Families of rows that turns and mirrors carry onto each other, the same ones carrying the whole set onto itself: the rest of each named row's family, in list order:
5 families of 6 rows:
bifes: [-15 -30  18  48 -20 -31  42  45  10]
lafen: [ 15  52 -51  -9  -9 -15 -12  26 -21]
kemaf: [ -1 -23  46 -15  48  26  -1 -41   5]
zegag: [-28 -13   1   6 -22  13  72  22  24]
somil: [-11 -10  14  40 -24  22  46  49 -30]
fala: [  6 -11  12 -47  52 -12   3 -52   1]
boned: [  0 -25 -17  -2 -51  11  19  45  39]
Fivi: [ 17  57 -38  12   5   9 -24  24 -18]
Mikiz: [-33 -34   7  24 -30  -1  46  44  15]
pite: [-27   2  17  45 -12  33  37  42  14]
ropur: [-13 -65   3 -29  46 -25  13 -15  21]
did: [  5  -7  10 -12  68 -15  10 -49   3]
mis: [ 16  40 -37  24  34 -45 -20  21 -16]
notam: [ 26  42 -22 -32  -5   6 -49  10 -25]
fevu: [  9 -52  24 -55  10 -33 -11 -24  -7]
nizor: [-17  -8  -2 -22 -59   4  41  36  17]
nidu: [ 10 -32  45  33  56 -14  -8 -24   5]
finub: [ 20   5 -31  -3  -9 -66 -23  34 -29]
Sese: [ -2 -39  32  -2  59 -20   1 -38  -6]
roto: [ -8 -32  15 -30  37 -48  31 -34  20]
lisu: [-15 -26  26  16 -52  29  30  30  13]
mumap: [ 31  16   0  26   4  16 -65  25 -20]
vinud: [  7   9 -40   9  41 -34 -26  28 -45]
Zok: [-10 -36  26 -13 -50  37  -2  38   9]
tumav: [ 58  29 -21  -8 -10  -9 -46  -7  -7]
fozo: [ 25 -31  53  -3  25   8  23 -45  -8]
banar: [-27 -13  14  -1 -25  42  54  20  21]
Bope: [ 28  38 -23  23  -2  -7 -45  22 -37]
lopas: [ 13 -44  27 -34  29 -22  -9 -48   6]
Fada: [ 23  26 -48   0  -8 -35 -40  30 -19]

The rest of the family of zegag: lafen, fala, Fivi, did, banar
The rest of the family of finub: bifes, fevu, nidu, mumap, Zok
The rest of the family of kemaf: pite, mis, notam, nizor, roto
The rest of the family of lisu: Mikiz, Sese, Bope, lopas, Fada

Families of rows that turns and mirrors carry onto each other, the same ones carrying the whole set onto itself: the rest of each named row's family, in list order:
7 families of 3 rows:
Sek: [ 30  34 -42  29  10 -13  -6  -9  26  17  -5  -8  50  47 -25 -40  18  63
 -30 -32 -47  33]
Zap: [ 11 -18 -29  84 -33 -38 -54 -40   0  33 -24  -3  26  -7  41  -4  23  13
  38  17  30  10]
zatu: [ 40  12  16  54  33  -3  14 -42   5  -5  16 -68 -11 -18 -24   5  10 -27
  31 -31  -3  21]
libo: [-19 -13 -10 -45 -22  -2  53   2   9 -21  -7  74  25 -22  -3  -8 -12 -42
 -28   7   1  31]
Napu: [ -4   2  26  23 -46   8 -62 -55  -1  39  -4  -9  -2  16  70  -4   8  25
   7  25  35 -41]
pugu: [ 32  30  -2  25  26   3  22 -60  64  -5   0   9  17  -5 -45  -4 -11  25
 -37 -57   0  45]
geban: [ 29  32 -22  -2  12  25 -55 -37  22  13  -8 -13 -16  51 -20 -37   2  62
 -62 -19 -10 -20]
paze: [  6  55  -5  45  60   8 -26 -39  44   2  -3 -40  33  -4 -28  23 -13  60
 -11  -2   6  33]
pafuf: [-53 -20 -57  -9 -27   6  17  43  -6  22 -16  79  33  38  10  -6  21   0
  10  19   4   6]
danik: [-13 -39 -26 -21 -20  -2  15  11 -17  18 -34  -6 -33 -63 -12  15  -4 -33
  36 -14  54 -13]
zabup: [ 28  25  30  36  48  47 -26 -28  31  26  -5 -18  31  44 -38  17 -28  55
   2 -21 -27  29]
dor: [-36  19 -31 -61  21   5  15  43 -13 -24 -19  27  41 -12 -14  -3 -16   8
 -34  50 -13  23]
vesi: [-33   0  -7 -29 -10  40 -16   7 -18  -7  14  53 -10  68  21 -17  14 -21
 -27  43  -9 -27]
niz: [-38 -14  -5 -11  21 -19 -39 -34 -24  15 -21 -18  38 -18  38  14   9 -10
  67  24  72   1]
sed: [-11  -1  -2   7 -17 -10  -3  52 -23 -37 -19  42 -41  18  -4 -11  19 -18
 -27  13 -65  19]
Bisa: [-19 -13  42  -4 -45 -34 -22  -4 -31  33 -27 -13  -4  14  66  -8  38  12
  60 -39   1  -7]
lut: [  9 -26  13   7 -21 -32  -5 -80   9  19 -18   7  26 -37  35   0   4 -26
  43 -32  66  18]
Zun: [-14 -20   0 -41 -13  41  -8  52 -16   9 -35  57  21  -3 -17  12 -46   9
 -22  46 -25  12]
volaf: [-11  28  16 -29 -13  27  83  33  19  14   7 -12  14 -23 -19  16 -18  18
 -16 -27 -32  12]
fekuz: [  1  20  -2  51   8   4 -32  -6  39  19 -35  -1 -52  26 -29  12  18  67
  -4 -75  -7   7]
dede: [ 19 -48  19  -3   5   0 -71 -38 -41  33 -36 -16  22   0  20  -3 -11 -15
  67  13  37   1]

The rest of the family of dor: paze, niz
The rest of the family of Zap: Sek, pafuf
The rest of the family of lut: libo, pugu
The rest of the family of dede: zabup, Zun

